0: [139 134 132  93 141 179  82  73 130 158 121 142]
1: [143 130 105 139 139  98 120 125 109 121 153 157]
2: [120 143 148 114 106 178 119 148 123 149 102 139]
3: [128 134 128 160 126 128 135 150 118 151 158 137]
4: [172 167 167 121 161 136 106 138 116 156 115 186]
5: [163 160 195  29  41 160  75  77 130 109 159 179]
6: [ 94 101  97 176 140  88 186 126 165  91  97 106]
7: [158 159 148 162 146 127  96 121 145 141 120 168]
8: [135 142 137 108 135 148 120 112 140 124 114 119]
9: [ 93 102 108 167 131  96 184 127 165  86  95  80]
10: [154 136 152 134 155 178  84 171 140 177 131  97]
11: [124 133 157  56  77 181  99 120 137 155  81 109]
12: [130 132 120  91  92 157 109  87  86 100 146 154]
13: [132 131 142  48 137 173 167 130 106 137  43 133]
14: [117 118  99 151 156 121 149 138 115 189 139 158]
15: [132 115 115 149 192 157 134 126 118 166 159 106]
16: [141 153 149  73 131 164 116 117  95 140 145 177]
17: [117 115  97 140 146 144 131 111 135 134  96 111]
18: [112 120 137 125  72 130 152 157 129 121 110 128]
19: [171 164 197  34  30 159  82  81 129 116 155 179]
20: [139 137 137  88 144 170  87  84 144 173 103 148]
21: [116 129 121 127 159  87 142 125 122 158 145 121]
22: [148 160 168 103 106 164 112 134 104 142 126 191]
23: [121 122  98 201 209  71 146 151 125 172 151 139]
24: [100 111 121 144 121 109 157 156 144 118 127  85]
25: [163 131 130 134 121 163  80 109 117  86 168 109]
26: [165 148 155 117  94 111  97 113 120  87 160 160]
27: [102 134 121  78 146 170 134  97 119 165 119  99]
28: [170 152 183 140  95 100 122 197 121  89 154 159]
29: [103 126 132  87 161 157 142 120 112 169 125  96]
30: [124 146 137 116 117 137 125 126 130 151 123 158]
31: [ 73 119 119 109  74  94 178 137 171 123  91  90]
32: [114  94 153  97  37 188 113 134 174  76  86  22]
33: [128 121 152 109 121 166 107 138 146 118  94  70]
34: [105 104 120 143 124 114 153 159 135 120 130  78]
35: [129 118 118 134 151 143 136 151 119 156 109 129]
36: [138 136 145  89 129 142 122 112 109 102 110 153]
37: [133 126 132 178  38 112 117 126 123  25 186 117]
38: [111 107 117  86  80 170 135 114 131 113 140  73]
39: [126 126  90 138 132 116 113  84 102 108 165 122]
40: [156 137 106 121 141 170  68  78 129 139 125  78]
41: [143 156 172 101 107 165 102 133 101 144 126 184]
42: [138 127 127 101 125 133 126  96 122 120 106 153]
43: [124 122  89 180 173 101 187 189  88 142 139 193]
44: [134 116  96 194 214  73 146 136 126 186 165 152]
45: [141 131 109  73 133 131 108 135 107 129 113 122]
46: [107 120 132 190 116  62 142 175 176 120 101 120]
47: [110 121 125  78 143 158 139 100 112 161 127 107]
48: [125 126 171  54 131 123 138 125 181 180  89 118]
49: [106 122  92 174 158 112 165 174 101 131 135 184]
50: [159 154 154 107  86 117  86 113 128  91 157 156]
51: [124 139 163  96  94 166 147 136 153 107  65 101]
52: [133 139 133 167 154 131 124 163 136 146 139 116]
53: [146 153 160  95 101 167 108 132 101 151 118 193]
54: [124 144 143 126 145 199  76  79 147 181 103 100]
55: [115 123 127 134 160  87 139 115 136 154 147 118]
56: [139 135 138  85 144 181  83  78 143 165 100 140]
57: [125 112 144  95  33 106 153  90 150  43 133  87]
58: [103 100  95 135  81  87 133  71 130  63 162  71]
59: [109 134 123 140 115 161 137 121 125 143  98 121]
60: [119 116 115 170  44 123 121 121 135  27 181 107]
61: [107 122 155 156  78 138 158 173 168  91  55  85]

[139 130 125  80 105 158 119  93  89 101 151 156] 12
[156 144 128 137 166 121 111 131  84 109 181 146] 1
[110 134 121 133 120 143 129 142 120 143 150 125] 3
[108  91  92 141  82  85 133  82 132  68 172  68] 58
[130 139 124 139 129  81 151 140 101  96 146 177] 1
[187 154 163 203 149 127  65 123 111 128 213 178] 7
[109 147 139 218 132 168  98 191 165 142  71  99] 52
[118 142 156  83  73 157  99  71 164 131 102 103] 11
[163 142 178 135 102  87 123 194 130  90 146 161] 28
[136 131 100 141 140  94 118 119 124 111 141 151] 1
[146 140 154 143 143 174  81 173 132 165 136 106] 10
[131 121 111 141 134  53 131 127 106  98 197 141] 1
[149 132 112 153 160  88 144 150 100 127 166 182] 1
[165 155 135 160 151  93  94 112 104 143 219 205] 1
[116 131 130 123 116 151 138 127 130 148  97 120] 59
[143 151 148 111 120 142 115 117 139 114 115 134] 8
[169 145 186 129 100 104 123 191 124  96 152 164] 28
[156 154 124 154 160 109 106 107  96 149 221 204] 1
[102 134 139 130 119 167 135 135 139 129  87 117] 59
[143 143 150 176 118 134  84 126 160 126 129 146] 7
[112 155 155  96  57 145 133 113 146 115  83 130] 51
[130 101 147  57  83 145 111 112 114  82 166  72] 38
[104 128 130 121 111 160 137 106 132 133  95 121] 59
[106 127 126 127 113 166 138 129 135 137  90 127] 59
[127 125 113 143 126  49 141 151 100  96 195 152] 1
[122 128  87 128 141 115 132  75  98 106 160 122] 39
[135 138 122 109 145  89 132 132  86 128 174 177] 1
[132 129  96 148 144  83 127 129 109 114 144 167] 1
[155 160 153 147 140 137 114 115 137 136 121 162] 7
[134 118 129 159 183 125 128 152 145 148 126  95] 52
[144 160 149 151 140 136 103 102 140 145 128 170] 7
[143 127 141 201 143 135 140 196 127  68 125 140] 52
[160 145 140 127 167 124 103 117  89 113 182 148] 1
[101 130 153  88  71 167 152 138 142 113  80 110] 51
[110 134 110 152 130 126 140 140 126 148 155 136] 3
[126 125 106 147 147  85 128 124 118 114 147 146] 1
[108 133 108 129 135 115 143 154 114 164 100 126] 35
[103 126 154 155  76 149 146 169 160  92  54  90] 61
[100 123 152 132  81 152 158 168 160  93  48  83] 61
[121 114 102 147 138  45 132 139 100 100 194 141] 1
[149 140 148 108 131 133 116 130 122 137 139 121] 8
[136 104 119 116 110 122 155 148 115 104 109 127] 18
[112 139 162 100 132 168 156 169 104 147 107 132] 2
[140 136 101 143 155  85 114 129 118 114 142 156] 1
[110 138 123 135 115 163 140 127 125 141  95 129] 59
[130 124 148 106 103 162 120 143 150 110 103  78] 33
[106 128  82 151 114 110 123 101 116 125 143 130] 39
[107 123 127 122 106 163 136 121 138 145 100 113] 59
[ 96  87 101 128  86  90 123  67 135  71 160  68] 58
[ 96 160 164 105  53  80 179 159 158 115  96 218] 18
[136 151 149 102 125 149 112 114 130 120 124 134] 8
[173 133 177 140  91  98 112 191 122  85 152 159] 28
[142 130 115  89 102 143  99  85  84  99 150 161] 12
[153 162 163 141 142 143 100 112 132 149 127 162] 7
[125 140 134 221 138 170 108 200 157 146  67 105] 52
[135 127 123  80  89 159 111  88  91  99 152 158] 12
[116 126 130 130 112 141 127 108 154  81  77  61] 33
